Families of rows that turns and mirrors carry onto each other, the same ones carrying the whole set onto itself: the rest of each named row's family, in list order
4 families of 5 rows
zas: [-23   2  12  26  28  10 -17  28  -9 -22  -2   2   5  -1   4  24 -10  19
   4 -10  12  21]
Mavod: [-20  -8  32  11  28   7 -26  25 -15  -9 -15  -7   6  -2  12   6 -25   7
  16 -26   1  -2]
nofe: [-18  -6  31  20  24  14 -25  21 -13 -16 -13 -11  -3  -1   7  13 -27   9
  21 -24   3  -3]
lek: [-29  -1  12   5  11   7   0  12   6   0 -10   7  -1 -18  21  15  -7  18
  12  -8  24   3]
kes: [-30  -6   9   6  25   8   0  17  -6   7  -6   3   1 -16  22  21 -12  15
   9 -11  24   6]
bof: [ -8 -10  45   2   9  22 -27  14  -7 -13  -2  -2   7 -15   7  16 -14   9
   9   7   4   0]
dobo: [-11  -3  31  -1  18  18 -14  13   9   1 -16  10  14   4  20  32  -6  10
  -8 -19   0   6]
bim: [ -6 -10  32   0  12  23  -9  10  11  -2 -17   8   9   5  14  29  -5  17
  -5 -16   6  -2]
lud: [-10  -3  31  -4   7  21 -14   7  12  -5 -20   8  11  -1  18  27 -10  13
  -5 -13   5   5]
vugu: [ -8  -7  21  -3  20  18  -8  14   4   4 -18   9  15   0  17  31  -6  15
 -10 -11   9   9]
rup: [-33  -5  16   8  20   5  -1  19  -1   5  -3   8  -2 -17  22  21  -3  17
  12 -12  19   0]
dov: [ -6 -15  47   9  14  25 -24  17  -7  -9  -2   0   1  -9   4  23 -12  13
  12  -1   2  -9]
fud: [-17  -7  31  11  30  12 -33  26 -15  -7 -17  -5   0  -7  14  12 -30   9
  12 -16  -7  -1]
numo: [-11 -14  47   4  19  20 -25  18 -12  -8   6  -1  11 -14   8  24  -7  10
   6   6   6  -1]
met: [-23   2  11  26  30  15 -20  26 -14 -17   0  -4  -1  -7  10  27 -22  15
   4  -6  11  21]
Pepo: [-23   1   9  28  24  12  -9  21  -6 -22  -1  -7  -2  -1   5  24 -15  18
   9 -13  19  19]
Dami: [ -7 -16  40   0  20  22 -22  21 -10  -3  -3   4   8 -16   9  20 -11  14
   3   7   3  -3]
Nodu: [-25  -7  14  10  15   9   5  11   5   2  -7   4  -2 -10  18  19  -3  20
  10 -15  25   0]
pel: [-24   6   8  22  20  11 -15  22  -5 -25  -5  -1   2  -5   8  18 -18  17
   7  -7  16  22]
dip: [-20  -4  30  12  19  10 -27  20 -11 -17 -16  -9  -1  -7   9   2 -31   6
  20 -20   3   2]

The rest of the family of dobo: zas, Mavod, rup, numo
The rest of the family of pel: lek, bof, lud, dip
The rest of the family of dov: nofe, bim, Pepo, Nodu

Families of rows that turns and mirrors carry onto each other, the same ones carrying the whole set onto itself: the rest of each named row's family, in list order
5 families of 6 rows
Tevev: [-11  -5   1  14  -4 -17  -7 -16 -17   7  -8]
muzo: [-15  -1  -2  -5  -4 -32  -6  -3 -15  -8  -4]
rak: [-12   2  -6  -8  -7 -29  -7  -3 -20  -7  -2]
ritu: [ -6 -11  -2  -9 -13  -9 -10 -11   6   4  -1]
mef: [-12   0  -5  -7  -1 -14  -5 -16   5   1 -12]
Gogin: [  2   4 -14   7   5 -32  11   5  -7   4  15]
Zirim: [  1  -9 -17   2  -4 -14   0  -1  14   6  15]
zuti: [  3   6   6  11  -5 -15   2  -7 -18   9 -10]
fudu: [ 3 -8  2 10  4 -4  7  5 -8 -2 14]
Luk: [ -9   3 -18   3 -11 -34  -6  -2  -9  -8  -4]
pifi: [ -6   8   2  14 -13 -19 -14 -16  -9   4   2]
bapu: [ -7 -13 -21   6   2  -9   0   5   5   3  12]
ruzo: [ -1  -6 -16   8  -4 -29  -1   6 -19  -2  18]
zif: [ -6  -1   2  15  -4 -13 -12 -15 -16   4  -6]
badi: [  9  -5   4  14  -2 -10  10  -2  -7   9  16]
sul: [  8   1  -9  17   3  -4   5 -11  -7  11   7]
tiget: [ 11  -8   1  13  -4 -12   7   1  -5  13  13]
Sas: [  7   3 -14   7  -4 -29  12   7  -7  -3  13]
gipe: [  3 -10 -19   0  -9 -15   5  -2  11   6  15]
poni: [ -9   2  -9 -10  -2 -11 -10 -11   3   4 -11]
rabas: [ -6  12  -5  -5  -7 -18 -11  -8   4  12  -8]
zama: [  4  -4 -10 -15   2 -12   1   2   8   0  12]
Folo: [-10   0  -8  -9  -6 -28 -11  -1 -20  -4  -5]
digag: [  4  -6   2  10   2 -13  10  -6  -7  14  18]
Bal: [ -5  -1  -2  11  -6 -11  -9 -18 -21   3  -5]
Dus: [ -3   1 -20   6   3 -16  17   6 -11  -4  10]
vuzul: [  2   4 -18   5  -3 -29  13   7  -9   1  13]
fakel: [ -1  -7 -15   1   0 -19   2  -6  14   4  20]
tav: [-12   7  -1  -9 -17 -28  -5  -6 -15   3   4]
Kenur: [ -5   2  -7  -8  -1 -11 -13 -13   2  -2 -10]

The rest of the family of Luk: ritu, zuti, ruzo, sul, zama
The rest of the family of zif: rak, Zirim, badi, poni, vuzul
The rest of the family of tiget: Sas, gipe, Folo, Bal, Kenur

Families of rows that turns and mirrors carry onto each other, the same ones carrying the whole set onto itself: the rest of each named row's family, in list order
5 families of 8 rows
doned: [ 4 12 -4  0 -5  9 -6 20  5 -3  9]
sakir: [  3   0  -3   3  -7 -13  22   0  -9  -3   9]
Nenef: [  0  -4  -2   1  -6   0  14  22   1 -14   7]
Vif: [  3  20   1  -6  -8  -4 -10   3   7  -9 -16]
niro: [  2  -3  -5  -2   3  -2   1  18  -3 -21  10]
baz: [ 4 13 -6 -3 -4  3 16  4  3 15  7]
Bubis: [ -4   4  -2  -5   1   4  -6   0  -2 -27  -4]
taba: [ -8   0   4  -2   8 -10   6 -11  -4   5  -5]
Gofu: [ 10  17  -5   1 -12  -2  10  11   6  13   0]
sipe: [ -9  10   5  -8  -4 -15  13  -9  -7  -7  -7]
nelom: [ 10   5   0  12   5  -6 -12  18   8  -3   9]
Zel: [ -7   7  -3 -11   3 -10  13 -13  -6   0  -5]
Bivu: [  1   7  -1   4   2 -10  -1 -12   2  14  -4]
pup: [-1 -4 -4  0 -7 -4 24 12 -3 -3  5]
Vad: [-4 -2 -8 -4 -3  3 22 -1 -5  1 10]
fod: [  3   8   2   5   4  -6 -20   6   7  -4  -4]
betib: [  4  13  -1  -9  -2   0 -20  11   4  -8  -5]
Tatod: [ -2  -4   3   7  12  -5  -3  15   0 -14   6]
pafo: [  7   7  -7   2 -16  -8   9   5   0  15   5]
Nesuz: [ 10   5  -6   3 -15  -4  -7  22   6  -1   6]
ramut: [  3  20  -2  -7  -1   5 -15   6   7 -13  -6]
num: [  2  17  -5 -11  -3  -6   2  -9   0  14  -5]
gef: [  0  -5  -4   0  -1   9   3  18  -1 -16   9]
ridir: [ 0  1 -7 -5  2 -7 23 -2 -8  1 10]
siluz: [  5  -2  -2   3  -4  -9   4  16  -2 -22   8]
Lokes: [ -2  14   7  -6 -10  -5 -15  11   4  -3  -9]
vazo: [ -6  -2   6   1  12  -6 -12   6   2 -14  -5]
siso: [ -5   5  -5  -8   0  -2  15 -18  -5  -7  -4]
vom: [ -2  -2   1   7  10 -11  18  -1  -2   7   7]
nafis: [  3  23  -2  -9  -3   0   7 -12   2   8  -6]
Dinub: [ -6   8   7  -7  -2 -12  -3   7  -4 -23  -6]
tep: [ -7   4   1  -9   7  -5  -9   8  -3 -24  -5]
Vus: [  3  22  -1  -7 -10  -6   1  -9   3   3 -15]
kup: [ 8  9 -9 -5 -4 -4 13  2  0 18 10]
teki: [ 12  16  -3   2 -11   1   0  23  10   1   1]
gep: [ -8   0   0  -7  -4  -8  15  -8  -4 -13 -13]
Lut: [ -4  16   1  -8 -10 -11   3  -3   1  12 -10]
dabo: [11  7 -8  0 -4  3 -9 22  5 -5 10]
vuzi: [ -7  -1   0  -5  -5  -4   4   2  -3 -25 -11]
rari: [  7   7  -2   7   5 -10   9  -1   2  15   8]

The rest of the family of Zel: niro, betib, num, ridir, tep, kup, dabo
The rest of the family of gef: doned, baz, Bubis, Vad, ramut, siso, nafis
The rest of the family of Vif: Nenef, Gofu, pup, Vus, teki, gep, vuzi

Families of rows that turns and mirrors carry onto each other, the same ones carrying the whole set onto itself: the rest of each named row's family, in list order
5 families of 4 rows
Vaguv: [-11   1   6  -4   7  -1 -12 -10 -10  -6   1  -3  -3  -3   6  -6   6  22]
kiduk: [ -3  -4  16  -1   4   7 -16  -2  -1  -2   5   8  -8  -7  10  -6   1  19]
gedo: [ -8 -13   3   9  -1   0  -6   4  -7  -6   3  13 -16   9   4   3   0  24]
toda: [ -8  -5  18   9   3  -5 -13  -2 -18  -3 -24  17 -14  20  -2  -3   6  -5]
Gebe: [ 12   5   7   2  -4 -10  13   3 -10 -12 -10  -8 -11   4  -4   0  14   2]
bukap: [-11   3   3  21   5 -16 -26   2 -14  -6 -23   2  -5  10  -5  -2   3  -6]
veseg: [ -3   8  12  16   8 -15 -19   7 -18  -8 -15  13  -4   7 -12   3   2  -9]
sataz: [-11  -4   6  -2   6   0  -9  -2   0  -1   0  -1  -8  -1  10 -10  -9  22]
Tuni: [  0 -17  -9  14  17  -8  -3   8  -4  -4  -7   8   0   3  20 -21   7   1]
rotom: [ -4 -14   4  11  21 -12  -8   2 -10  -9  -3   7   1   7  19 -15  -9 -14]
nake: [ 13   7   5   4  -4  -1  -2   0 -14 -13  -2  -5 -11   5  -4  10  19  -9]
guz: [  5 -13  -7  10  26  -5  -4  12  -9  -4  -2  13  -4  11  14 -10   0  -8]
mivi: [ -5   6   0  15   9 -13 -25   7  -3  -1 -16  16 -11   8  -9  -1   0 -10]
koza: [  3  -3  -3  11  19 -10  -5   7  -8  -5 -10   6   6  13  18 -22   6 -10]
dunad: [  4 -15   4  20   8   1   0  13  -2  -6 -12   4  -4  -3  15  -9  -9 -12]
teg: [ 14   3  -1   2  -2  -9   0   2  -9  -9   5  -8 -12  -6  -5   6  15  -2]
gosop: [ -6  -3  13  -1   2   0  -7  -4   3 -15   4   7  -7   3  14  -7  12  20]
Komug: [  6  11   8   5 -10 -11   5  13 -12  -6   0  -6  -9  -3  -3   4   7   4]
Mili: [-14  -3  -4  16   2  -7 -16   8 -12  -1 -18  11  -8   8  -7   1   9 -17]
Kunef: [  7   1  18  11   6  -8   3  14 -19 -16  -5 -11  -6  -1  14   9  12   1]

The rest of the family of nake: veseg, sataz, Tuni
The rest of the family of dunad: gedo, toda, Kunef
The rest of the family of teg: Vaguv, mivi, koza

